First come named moves, each a turn or a mirror, each shown by rows before and after it. For each pair of rows after them, which moves, in which order, take the first row to the second? The first pair is done for you.
j_311:
[-0.03  2.49  1.79 -1.95  1.28 -0.67 -1.78  0.23 -0.01 -0.62  1.37 -1.13
  1.46  0.31  0.69  1.43  0.69 -1.62  1.54 -1.95 -1.90  0.76  1.42] => [ 0.99 -1.10  2.42 -0.14 -0.13  0.25  0.71  1.07 -1.97  0.94 -0.86  1.39
  0.47  1.77  0.96  0.52  0.74  0.11  2.84 -0.69 -0.07  2.77  1.61]
[ 0.72  0.19  1.94 -1.84  0.17  1.11  0.66 -0.53  1.51 -1.70 -0.49 -2.45
  1.51  0.79  0.57  0.58  0.85  0.35  0.63 -1.08 -1.25  2.26 -0.40] => [ 0.63 -0.66  1.99 -1.03 -0.14  1.24  1.49  0.74  1.44 -0.76 -1.30 -1.84
  1.20  1.24  1.05  0.01  0.57  0.99  1.00 -0.60 -0.54  3.54 -0.36]
[-0.92 -0.44 -0.30  2.30 -2.22  0.40  2.78  0.17 -2.37  1.48 -1.10  2.42
  1.43  2.50 -0.09  0.56 -1.17  1.47  0.40  1.80 -1.54  4.67 -2.06] => [-1.60  3.54 -0.98  0.45 -0.13 -0.57 -0.85 -1.56  0.01 -0.94  2.07 -1.52
  3.63  0.66 -0.18  1.28 -1.80 -0.56 -1.31  0.15 -4.09  1.86 -2.92]
[ 0.62 -1.22  0.41 -0.99 -0.25 -0.32  0.87 -0.06  0.51  0.71 -0.74  1.44
 -0.49  0.66  1.60 -2.32 -0.08  0.88 -0.78  1.33  0.47  0.30  0.66] => [ 0.27  0.92 -0.19 -1.80  1.02 -0.09 -0.33 -0.41  1.78 -0.55  0.55 -0.11
 -0.40 -0.24  1.28 -1.35 -0.34 -0.49 -1.52  0.47 -0.42 -1.25  0.55]
j_542:
[ 0.64  0.15 -0.18  0.86  0.32  0.53  0.08 -0.26 -2.96  0.32 -0.34 -0.88
 -1.11  0.88 -0.48  0.51  0.73 -0.05  1.47  0.32 -1.04  1.40 -0.07] => [ 1.59  0.77  0.00  0.10  0.68  0.79  1.15  0.17 -2.00  1.02 -0.11 -1.00
 -1.75  0.78 -0.81  0.29  1.53  0.46  0.53  0.76 -1.02  1.30  0.28]
[ 0.53  1.28 -0.05 -1.71 -1.04  0.19 -1.17  0.18  2.58  0.10 -2.18 -2.31
 -1.32 -3.24 -2.10 -0.76 -0.92  0.58 -1.80  0.48  0.93 -2.47  1.31] => [-0.50  1.04 -0.95 -0.31 -1.63  0.86 -1.19 -1.18  1.86 -1.28 -2.05 -1.69
 -0.33 -3.24 -2.09 -0.41 -1.90  0.19 -1.44  0.63  1.28 -2.50  0.53]
[ 1.51 -2.53  1.15  0.55  0.83 -0.28  0.40  1.03 -0.84  1.87 -0.30  0.96
 -1.43  1.84  0.10 -0.13  3.39  0.35  0.25 -0.38  1.22  1.28  1.73] => [ 2.08 -1.69  1.28 -0.23  0.80 -0.55  0.49  0.26  0.63  1.91 -0.34  0.72
 -1.88  0.32  0.65 -1.21  3.25  0.49 -0.93  0.62  1.32  0.63  2.21]
j_472:
[-2.10  0.42 -1.37  1.03 -1.04  0.57 -0.30 -1.03 -0.24 -2.41  0.29  0.47
  1.40 -2.50 -0.57 -0.07 -3.78 -0.80 -1.55  1.31 -0.81 -1.56 -0.92] => [-1.92 -1.04 -1.93  1.69 -1.73  0.68  0.70 -0.88 -1.00 -2.18 -0.44  1.87
  0.83 -2.13 -0.74 -0.34 -3.52 -0.30 -1.06  1.97  0.05 -0.88 -1.02]
[ 0.45 -2.53  1.47 -0.42  0.50 -2.45  3.20  2.60  1.33  3.34 -0.34  1.94
  1.24 -1.19  2.50 -1.71 -2.76 -1.78 -2.59  2.07 -0.83  0.32  0.11] => [ 0.66 -3.02  2.36  0.31  0.99 -1.26  3.86  2.96  0.04  4.18 -0.92  1.60
  1.14  0.56  2.73 -1.42 -2.28 -1.47 -0.97  2.19 -0.73  1.13  0.48]
[ 0.55 -5.37 -1.16  2.23 -0.93  1.40  2.07  2.02 -0.16 -0.14 -2.45  2.35
 -0.88 -0.43 -1.87 -2.60  0.87  2.37  0.28  1.69  3.36  1.81 -0.19] => [ 1.04 -4.09  1.25  3.06  1.25  2.04  0.78  2.60 -2.61  0.34 -2.10  0.26
  0.28  1.90 -1.04 -1.27  2.07  1.54  2.64 -0.42  2.22  2.36 -0.42]
Then:
(2 to 3 moves a pair)
[-0.58 -3.94  1.41 -0.11 -2.45  1.40  3.11  1.14 -0.54  0.58 -2.18  2.44
  0.12  0.98  1.22  0.21  0.04  2.18  1.73  1.47  0.50  1.64 -1.57] => [-1.34 -2.98  0.23 -1.13 -3.49 -0.05  3.07 -0.02  1.67 -0.28 -2.04  2.96
 -0.18 -1.07  1.40 -0.38 -1.50  1.82 -0.75  2.58  0.63  0.51 -0.65]
j_311, j_472, j_311
[-1.35 -2.12 -3.08  2.30 -3.72  1.37  0.62 -2.23  0.36 -2.07 -1.56  3.40
  0.11 -2.00 -0.74 -0.47 -3.91  0.82 -1.57  2.74  1.51 -1.04 -0.95] => [-3.33  0.57 -2.85  1.66 -1.65  0.93 -2.21 -2.38 -0.06 -4.07  0.95  0.19
  2.24 -1.61 -1.45  2.25 -4.68 -1.73 -0.49  0.31 -0.67 -2.39 -2.15]
j_542, j_311
[ 0.66 -0.93 -1.83 -0.77 -1.85 -1.17  0.23  0.27  2.21  1.56 -0.71  2.13
 -0.95 -2.30  0.58 -1.99  0.58  1.33 -2.26  2.16  1.02 -0.67  1.27] => [-1.51 -1.62 -3.04  2.44 -3.20  0.09 -0.22 -0.96 -0.80 -0.78 -0.07  3.07
  0.97 -1.55  0.16 -0.59 -1.74  0.29 -0.77  0.95  0.87 -0.85 -0.53]
j_542, j_542
[ 1.10 -5.03  0.60  2.91 -0.93  1.36  3.02  2.10 -3.71  0.82 -3.96  3.80
 -0.25  3.24  0.16 -0.63  0.04  1.89  2.90  0.95  1.66  4.14 -0.55] => [-1.54 -0.60 -4.80 -0.11 -3.48 -1.64  0.27 -1.08  4.11 -3.33  0.02  2.17
  0.90 -4.72 -0.13 -1.82 -3.07  0.10 -4.42  3.56 -0.26 -1.65 -0.06]
j_311, j_472, j_472
[ 2.31 -3.57 -3.35  2.30 -2.43  0.78  2.67 -0.24  4.36  0.97 -4.15  6.03
 -0.32 -1.84  0.19 -4.38 -0.25  1.28 -1.99  5.82  2.84 -1.25  1.83] => [ 1.38 -1.54 -5.13  1.62 -2.68  0.24  1.19 -1.44  6.51 -0.38 -2.86  4.67
  0.49 -3.44  0.07 -3.99 -0.86 -0.03 -4.20  5.19  2.08 -3.26  1.25]
j_311, j_472
[ 1.66  1.11  1.34 -2.90  6.35  1.19 -3.22  1.80 -1.70  3.08  2.07 -5.90
 -0.80  1.60  1.62  2.49  3.94 -1.70  1.80 -1.67 -2.53  1.20 -0.42] => [-1.91  1.18 -5.43 -2.06  0.60 -1.64 -3.04 -1.66  3.68 -0.74  3.83 -2.84
  0.29 -5.68  1.20  1.25 -1.94 -2.32 -3.45  2.33 -1.65 -2.84 -0.80]
j_472, j_472, j_542
[-0.42 -2.37 -1.92  5.52 -1.36  0.99  2.12  2.33 -1.30  2.68 -1.22  0.65
 -2.91  2.03  4.46 -0.89 -1.60 -2.83  2.84 -3.10 -0.62  0.94 -3.14] => [-0.06 -1.66 -1.21  4.69 -0.34  0.90  2.12  3.05 -1.94  2.57 -0.92 -0.29
 -2.76  3.15  4.90  0.09 -0.62 -3.01  3.45 -4.09 -0.58  0.88 -3.40]
j_311, j_542, j_311
[-2.46 -3.31 -2.60  3.01 -3.69  0.67  1.60 -0.89  0.57 -4.16 -0.84  5.76
  1.11 -2.49 -2.16  0.04 -2.86  0.84 -0.61  1.86 -0.21 -1.60  0.60] => [-0.90 -4.84  1.42  4.10 -1.04  2.74  2.40  1.52 -3.72 -1.54 -1.83  4.89
  0.72  2.13 -1.68  0.54 -0.56  1.83  3.28 -0.41 -0.35  1.60  0.67]
j_472, j_542
[-0.04  1.03  3.41 -1.33  1.75  2.10 -0.99 -0.94  1.35 -0.44  1.87 -3.80
  3.08  3.39  1.35  3.09  1.40  0.76  1.24 -2.65 -0.45  0.55  1.42] => [ 0.88 -3.35  0.65  0.09 -2.58  1.97  3.51 -0.96  2.59  0.88 -0.77  2.10
 -0.02  0.27  1.28 -0.37 -0.57  4.06 -0.61  1.51  2.62  0.85  2.74]
j_472, j_472, j_311
[ 2.27  0.72 -1.31 -1.76 -0.36 -0.91  1.51 -0.15  1.89  0.79 -1.11  1.47
 -3.17 -2.77  0.20 -3.21  0.51  1.26 -2.29  3.30  0.05 -0.60  1.48] => [ 0.80  4.06  0.28 -2.49  2.61 -0.63 -1.54 -0.29  0.87 -0.19  0.91 -2.88
 -0.93 -1.15 -0.22 -0.74  1.94 -0.76 -1.48 -0.28 -2.20 -1.34  0.89]
j_472, j_472, j_311
[-1.15  1.51 -1.84 -3.46  0.27 -1.51 -0.70 -2.01  2.86 -1.52  1.63 -1.54
 -0.80 -3.16 -1.34 -0.32  0.32  0.97 -2.21 -1.60 -0.37 -1.02  0.76] => [-2.11 -3.77 -1.22  1.56 -2.25  0.37  1.35 -0.86 -2.18 -1.12 -0.81  1.76
 -0.59 -0.77 -1.47  0.56 -1.36  2.70  1.92 -0.89  2.27  2.28 -0.40]
j_542, j_542, j_311
